[-39.1, -16.8, -28.2, -52.0] value -39.1

[[23.1, -22.2, -14.0, 2.9, 49.3, 2.3, -10.4],
 [3.4, -34.2, 3.8, 30.5, 54.0, 5.4, -10.6],
 [25.8, 11.3, -2.4, -0.8, 42.4, -42.7, -24.7]] value 23.1

[-60.2, -15.8, -12.0, -39.2, 34.1, -37.9] value -60.2

[-35.0, -11.8, 17.5, -6.0, 57.8, -13.8] value -35.0

[[-0.4, -13.5, -1.2, 21.7],
 [1.1, 28.8, 18.0, -12.9],
 [0.2, -20.7, -19.8, -48.4]] value -0.4

[-14.0, -30.2, -38.2, -31.9, -55.9] value -14.0
---
[[42, 44, 64, 4, 62], [67, 61, 46, 47, 40], [38, 62, 60, 76, 48]] Answer: 76
[[185, 144, 197, -537, 506], [631, -94, -243, 495, -86], [-360, 103, 229, 236, -153]] Answer: 631
[0, 4, 8, 2, 7] Answer: 8
[[25, 12, 3, 15, 13, -28, 48], [14, 16, 15, 15, 16, 15, 13]] Answer: 48
[9, 14, -39, 29] Answer: 29
[[62, 218, 54, 101, 112], [162, 5, 161, 110, 255], [94, 32, 73, 107, 138]] Answer: 255
[183, 606, -515, 791, 484, -932, 971] Answer: 971
[[563, 150, 678, 305, 313, 681, 142], [201, 577, 450, 230, 616, 382, 267], [743, 73, 112, 775, 722, 51, 131]] Answer: 775
---
Input: ((40.1, -19.9, 21.0, -60.4), (-21.9, 6.5, 22.5, 19.1))
Output: -19.9
Input: ((10.8, 13.8, 21.3, 17.0, 44.6), (10.8, -25.5, 3.2, -36.4, -47.2))
Output: 13.8
Input: ((47.2, 0.4, 24.5, -37.6, -2.5), (1.9, -21.7, -11.6, 41.0, -27.2))
Output: 0.4
Input: ((-52.0, 2.2, 51.7, -3.4, 12.3), (-10.6, -3.0, 42.2, 36.3, -31.9))
Output: 2.2
Input: ((14.0, -49.4, 48.7, 10.5, 22.0, 10.9, 31.1), (32.5, -16.8, 10.2, 37.6, -37.4, 29.4, 12.7))
Output: -49.4
Input: ((-3.3, 22.6, -42.6, -0.2, -32.2), (-10.7, 21.5, -42.4, -1.4, -32.8))
Output: 22.6
---
[-13.3 -34.7   3.5   8.6 -48.2  32.0  -4.7] gives -13.3

[[  1.1  -7.7  16.4 -10.1  -5.1  -3.2]
 [ -4.6   2.5  46.4  -6.0   0.0 -24.9]
 [ -2.5  -1.0  15.6 -10.5 -10.4  -2.8]] gives -2.5

[[ -6.6  -9.3  13.8  41.0 -31.8  -9.6 -50.0]
 [ -7.7  24.4  -8.5  17.4 -52.5  10.8 -37.4]
 [ -4.7 -31.2  18.2   4.2  12.9   6.9 -11.9]] gives -4.7

[-12.3 -26.8   5.9   7.5  20.2 -51.3  -6.0] gives -12.3

[-46.1 -15.6  22.3   6.8] gives -46.1

[[ 34.9  31.2   6.7  21.5 -18.7]
 [ -5.3   4.3  28.8 -43.4  12.3]] gives -5.3

[  8.2 -51.6 -20.9  10.2  41.0] gives 8.2

[-27.9 -41.2 -59.9 -17.7 -18.5  -3.5   5.8] gives -27.9

[[-26.3 -45.4 -35.5 -17.2]
 [  9.5 -58.0  -6.3  38.1]] gives 9.5

[ 55.2  21.0 -16.6  10.0] gives 55.2
---
[[-3.3, -7.5, 25.7, -52.6, 20.9],
 [16.2, 19.2, -24.7, 45.0, -13.4],
 [49.6, 33.8, -13.7, 5.1, 15.1]] -> -24.7, 49.6

[[20.6, -22.3, 29.7, 44.6, -28.7],
 [-20.4, -11.1, -26.5, 28.0, -5.6],
 [-35.4, 10.7, 10.2, 16.9, -10.9]] -> -26.5, 44.6

[-46.1, 5.0, -10.1, 9.1, -23.2] -> -10.1, 9.1

[4.3, -11.3, -45.5, 10.4, 5.6] -> -45.5, 10.4

[12.3, 32.8, 34.9, -24.2, 47.3, 10.5, -20.0] -> -24.2, 47.3

[10.0, 50.0, -24.1, -2.2, -4.6, -27.4, -14.3] -> -2.2, 50.0

[[4.8, 17.8, -13.4, 51.3, 46.9, 33.5, 4.3],
 [29.9, 27.1, 11.2, 7.0, 17.4, -2.1, -13.4],
 [10.6, -7.8, -10.0, -17.6, 31.8, -18.2, 3.1]] -> 7.0, 51.3
